In the data rows, the value 50 means zero.
Here are some points, each followed by its number:
29,66,65,50,56,66,42,37,34,61,67,24,59,61,36,62,40,25,49,55,60,30,47,58,42,33,52,20,63,38,20,52 0
57,47,53,61,60,57,41,46,62,57,64,64,48,43,50,53,48,74,55,28,31,51,38,50,35,46,66,58,75,48,50,49 1
51,54,39,63,45,50,59,49,62,67,53,40,61,49,48,10,54,40,45,46,60,54,53,53,28,50,41,31,40,37,84,38 2
68,42,35,48,45,28,49,49,30,27,67,67,60,27,35,38,62,65,37,48,55,64,33,39,40,73,50,52,48,65,51,54 3
59,36,24,57,54,63,56,46,56,66,54,62,63,61,24,30,55,67,63,37,60,46,37,38,39,62,67,61,67,35,65,40 4
50,49,85,21,39,15,51,47,54,29,40,84,24,48,86,65,44,39,67,43,40,71,56,39,63,30,94,31,42,42,33,82 5
87,57,58,54,56,34,57,61,12,49,50,67,40,49,28,48,35,39,78,42,75,61,25,32,43,54,60,42,22,56,41,58 6
44,52,64,66,37,39,51,43,60,41,51,68,21,43,59,60,53,42,44,59,40,33,69,49,61,45,40,49,50,39,22,56 7
33,65,56,41,42,39,26,53,81,51,48,29,42,54,67,74,60,58,42,72,44,50,56,71,68,61,49,60,59,54,44,39 8
37,53,47,58,52,78,53,59,32,56,46,46,45,42,44,58,49,34,37,71,47,27,40,67,59,94,17,59,82,53,57,27 9
66,76,40,58,38,34,49,25,53,37,44,39,40,67,47,88,35,42,47,8,75,40,31,41,45,79,54,57,74,64,32,52 10
71,37,53,56,55,56,61,26,48,66,44,48,69,40,44,9,83,47,48,55,54,47,59,52,56,50,44,53,23,55,56,40 11
56,51,75,49,65,67,64,65,48,39,21,49,60,81,44,60,51,49,61,57,45,25,62,63,40,37,60,23,59,37,50,43 12
53,62,40,48,59,58,52,40,68,62,36,50,57,66,48,32,49,53,43,39,70,54,47,54,44,65,55,51,60,40,54,40 13
44,66,57,31,39,51,64,41,58,58,39,34,55,48,49,53,70,49,55,46,42,39,21,47,49,45,56,45,50,59,52,86 14
62,51,47,37,42,47,69,57,50,28,48,63,40,49,57,35,75,54,55,40,57,34,57,48,51,56,15,57,45,77,75,79 15
39,34,37,50,48,47,47,54,55,9,72,44,46,45,33,48,37,67,80,43,40,22,41,65,44,29,43,26,52,44,69,43 16
53,23,19,58,59,57,73,27,49,56,40,53,60,60,16,22,71,52,57,53,57,35,37,40,39,61,49,55,33,62,47,56 17
53,85,49,33,69,10,45,67,43,23,52,65,40,77,48,52,16,57,52,40,60,76,64,43,48,72,95,48,27,32,69,42 18
60,46,38,56,80,59,53,41,70,55,61,52,59,53,20,20,48,58,43,55,37,46,51,40,47,61,46,49,55,38,72,45 19
35,57,48,67,20,47,62,60,53,25,42,29,33,52,37,64,61,24,50,62,63,24,27,51,42,69,27,51,69,59,63,57 20
28,53,55,58,38,48,34,58,59,44,39,25,52,51,70,69,39,59,25,70,56,57,62,55,42,56,32,74,70,65,39,50 21
43,53,43,48,54,64,69,33,39,35,41,64,44,30,33,31,58,41,57,51,56,47,33,50,37,44,54,35,22,55,65,44 22
23,70,35,48,53,37,65,72,49,75,71,39,51,30,43,51,84,49,37,47,40,78,18,26,39,46,49,37,31,52,41,48 23
52,34,35,79,38,62,9,48,32,18,42,44,63,57,44,68,24,62,54,41,59,69,61,48,61,35,70,65,46,56,39,28 24
62,33,61,68,53,54,44,57,24,26,71,53,37,28,31,54,28,44,74,67,42,27,39,49,62,35,28,47,45,43,29,63 25
67,51,61,46,34,50,74,42,57,45,48,55,50,46,49,37,55,47,48,51,63,64,46,48,69,53,71,63,24,40,54,64 26
54,38,39,46,38,51,50,28,52,59,33,41,60,53,30,25,72,51,58,63,55,32,41,26,51,52,39,73,20,73,62,67 27
49,28,59,72,55,43,32,76,43,70,53,75,22,69,47,27,71,48,63,76,19,42,66,54,56,46,54,57,36,49,36,46 28
54,42,41,49,35,61,53,66,46,48,52,32,30,60,36,83,33,34,37,52,50,47,55,63,45,73,31,58,52,46,79,53 29
65,39,67,30,52,53,76,31,46,45,41,59,56,28,49,37,58,58,52,73,47,64,48,53,58,54,81,65,16,31,70,61 30
22,44,46,28,62,15,61,79,42,71,49,79,46,33,63,70,42,67,24,60,50,64,44,59,47,60,50,59,57,61,56,46 31
64,71,30,40,80,65,37,51,79,52,45,57,63,97,32,37,51,61,33,37,35,46,50,30,49,64,70,50,65,41,37,48 32
52,40,38,64,61,65,63,46,61,65,62,43,58,55,53,26,46,54,46,54,58,49,33,47,40,58,60,56,54,57,56,54 33
69,38,56,41,57,66,42,47,57,37,31,30,50,53,64,58,48,77,51,61,55,72,73,51,49,36,64,67,45,41,52,53 34
38,57,50,50,37,41,51,43,66,46,54,34,59,31,57,80,66,68,36,61,52,65,61,42,59,72,34,57,81,55,45,47 35
54,74,54,45,46,46,63,40,62,77,76,40,64,46,55,46,56,41,44,38,51,60,38,30,54,60,53,61,48,54,56,71 36
Which two points above are nearest to each new point? Their numbers follow each, nearest first.
48,79,57,63,35,63,61,56,1,51,64,43,65,30,40,44,29,49,65,49,55,58,48,38,45,50,24,46,42,65,71,45 22 6
35,61,44,43,34,45,39,43,59,46,55,68,32,36,55,58,39,47,67,64,37,22,49,55,59,23,43,52,54,45,34,60 7 25
54,39,58,45,46,49,55,43,57,55,60,71,27,40,40,58,48,39,43,55,42,43,50,51,67,42,35,43,43,41,45,64 7 26
83,39,51,37,82,94,66,33,53,61,45,45,59,50,20,74,51,83,49,0,40,38,35,51,37,52,52,38,60,62,51,67 1 4
42,43,48,54,37,57,53,45,54,49,61,68,31,36,54,82,57,62,41,51,34,33,46,55,60,41,42,50,50,45,40,47 7 1
36,31,52,39,58,39,22,70,42,51,46,73,51,80,48,38,60,57,50,79,36,55,52,53,58,30,47,67,44,45,60,37 28 34
27,47,46,68,48,58,55,60,23,53,16,37,66,16,36,58,28,40,48,58,81,61,59,47,27,31,47,40,31,40,59,50 22 2
63,36,50,69,35,31,59,47,59,63,47,75,43,23,45,80,61,62,64,69,34,40,44,42,51,50,48,42,53,72,32,59 7 1
29,69,57,60,36,30,35,41,49,32,51,44,38,50,66,75,39,57,55,61,61,47,57,60,41,54,36,57,75,79,31,40 21 8
40,61,58,55,52,53,31,28,51,45,59,65,41,23,59,59,58,38,56,52,16,36,55,46,57,45,27,40,36,50,32,69 7 25
48,49,66,44,39,78,51,24,35,63,54,32,65,48,52,6,77,30,68,67,59,54,54,37,52,45,58,66,31,41,33,51 11 27
52,41,56,54,76,25,50,67,62,54,62,58,57,39,45,54,64,65,67,66,48,56,61,36,30,21,73,26,56,49,35,65 1 33
62,46,61,28,51,29,51,40,73,50,44,35,61,82,33,62,46,42,47,30,67,48,56,41,29,38,45,46,68,59,28,55 13 10
37,28,41,63,39,14,39,52,33,35,37,79,39,26,69,31,70,70,44,89,61,86,74,32,54,52,57,72,44,76,56,54 3 31
50,32,48,44,54,43,29,59,36,59,46,67,43,76,41,24,55,47,57,67,29,41,69,51,62,37,58,66,16,48,62,35 28 11
